[137 139 152 130 128] ==> 152, 128

[[153 134 122 109 131]
 [143 144 119 112 119]
 [147 133 137 123 126]] ==> 153, 109

[126 123 145 117 137 151 119] ==> 151, 117

[121 133 126 150 126 149 132] ==> 150, 121

[[132 143 144 137]
 [108 141 117 101]
 [142 105 118 113]] ==> 144, 101

[[115 134 108 118 154 109 140]
 [149 148 121 139 106 128 128]
 [153 146 138 129 121 136 128]] ==> 154, 106

[[135 133 151 144 143 128]
 [ 98 110 103 137 146 142]] ==> 151, 98

[[121 141 121 156]
 [151 147 118 127]
 [122 121 145 119]] ==> 156, 118
---
[[134 120 111 145 138]
 [146 104 149 125 108]
 [133 105 104 103 109]] Answer: 120

[114  99 150 111] Answer: 99

[142 135 150 153] Answer: 135

[120 129 153 118] Answer: 129

[[101 117 127 153]
 [130 106 143 113]] Answer: 117

[151 119 141 133 132] Answer: 119

[153 140 137 126 107 119] Answer: 140

[145 156 139 127 111 146 152] Answer: 156
---
[[129 128 129 127 131 128 129]
 [129 130 129 127 126 128 128]
 [135 133 129 124 132 120 129]
 [139 133 130 123 130 119 129]
 [139 132 131 123 133 120 128]
 [129 135 130 124 132 120 127]
 [123 136 129 124 127 124 127]
 [156 139 132 117 138 103 128]
 [127 135 129 123 130 121 127]
 [129 129 129 127 132 127 128]
 [138 136 130 121 130 115 128]] Out: 128

[[121 121 124 122 131 126 129 132 129 127 123 130 129 131]
 [114 114 124 115 132 114 134 144 119 129 121 119 128 130]
 [120 110 125 110 137 112 136 140 124 127 118 115 130 136]
 [120 127 124 120 126 129 125 129 138 130 126 123 130 130]
 [138 154 133 130 120 126 129 127 132 128 139 129 127 132]
 [111 111 123 122 139 126 122 129 130 124 121 126 130 137]
 [115 123 127 136 132 131 122 126 122 127 131 133 126 130]
 [122 125 127 115 123 128 132 136 129 132 127 123 127 124]
 [137 126 132 153 121 135 119 121 134 128 130 130 130 122]
 [142 150 131 133 123 129 124 130 137 132 130 124 131 119]
 [137 130 132 133 113 126 135 133 128 130 132 125 127 124]] Out: 129

[[121 152 121 128 124 109 131 140 122 125 124 127 136 133 139]
 [126 118 132 128 138 117 142 117 146 127 124 119 123 127 124]
 [147 141 148 128 122 110 139 129 129 125 121 125 131 131 128]
 [123 113 127 128 136 126 132 118 133 128 126 127 122 128 127]
 [132 128 133 128 146 126 110 132 141 127 127 124 129 123 119]
 [129 136 128 128 107 149 128 135 108 130 133 135 133 129 129]] Out: 133

[[122 131 127 145 127 138 151 103]
 [129 127 125 125 125 132 129 130]
 [129 126 122 121 123 132 127 133]
 [129 113 129 121 126 122 120 140]
 [118 132 136 121 133 124 131 133]
 [127 135 133 129 130 127 123 130]
 [132 125 137 131 127 120 109 138]
 [127 117 121 125 119 129 132 131]
 [110 108 134 139 100 127 117 125]] Out: 151

[[115 140 141 123 124 117 134 123 122 122]
 [133 121 109 115 117 130 137 118 125 117]
 [134 137 143 133 133 117 120 130 126 128]
 [143 111 129 113 113 127 147 112 137 135]
 [148 129 135 129 136 141 143 117 132 138]
 [109 130 124 139 124 141 145 136 124 140]
 [134 135 118 135 146 140 147 115 141 141]
 [132 147 145 145 119 143 142 144 111 142]
 [122 123 143 110 137 136 120 131 124 131]
 [128 133 137 135 121 112 143 109 109 115]
 [139 114 118 145 134 141 149 143 124 134]
 [111 116 134 120 126 149 124 117 112 108]] Out: 122
---
[[110 135 139 140 111]
 [143 132 104 123 138]]: 143

[120 125 133 135 126 155 120]: 133

[[118 124 115 100]
 [124 133 132 117]]: 100

[[125 116 152 104 157 135 106]
 [118 132 130 113 131 156 114]
 [100 107 122 108 141 121 134]]: 122

[158 108 122 136 145 118 121]: 122

[[134 143 130 157]
 [138 114 142 138]
 [139 113 134 127]]: 138

[[125  98 129 113]
 [154 154 100 109]]: 113

[[151 125 122 129 149]
 [128 128 128 128 128]
 [121 124 126 141 126]]: 121
---
[150 124 135 124 142 110] ⇒ 135

[[146 136 133 135 133 153]
 [119 140 116 135 138 137]] ⇒ 116

[151 117 129 135 122 146] ⇒ 129

[[126 149 116 124 132  99]
 [128 140 116 140 157 115]
 [134 110 136 138 122 157]] ⇒ 136

[[154 132 125 127 121 118]
 [125 125 130 132 122 123]
 [147 125 137 139 122 133]] ⇒ 137

[[128 137 100 125 119 149]
 [157 154  99 134 123 122]] ⇒ 99
---
[121 133 104 138 119] -> 119
[152 136 122 158] -> 158
[127 130 129 135 152 150] -> 150
[120 116 147 102 142 129] -> 129
[150 120 138 121 127] -> 127
[108 106 118 119] -> 119
[148 115 142 122 124 151 132] -> 132
[153 149 153 154 154] -> 154
[ 99 150 151 100 132 109 113] -> 113
[127 123 141 106 113 138 133] -> 133
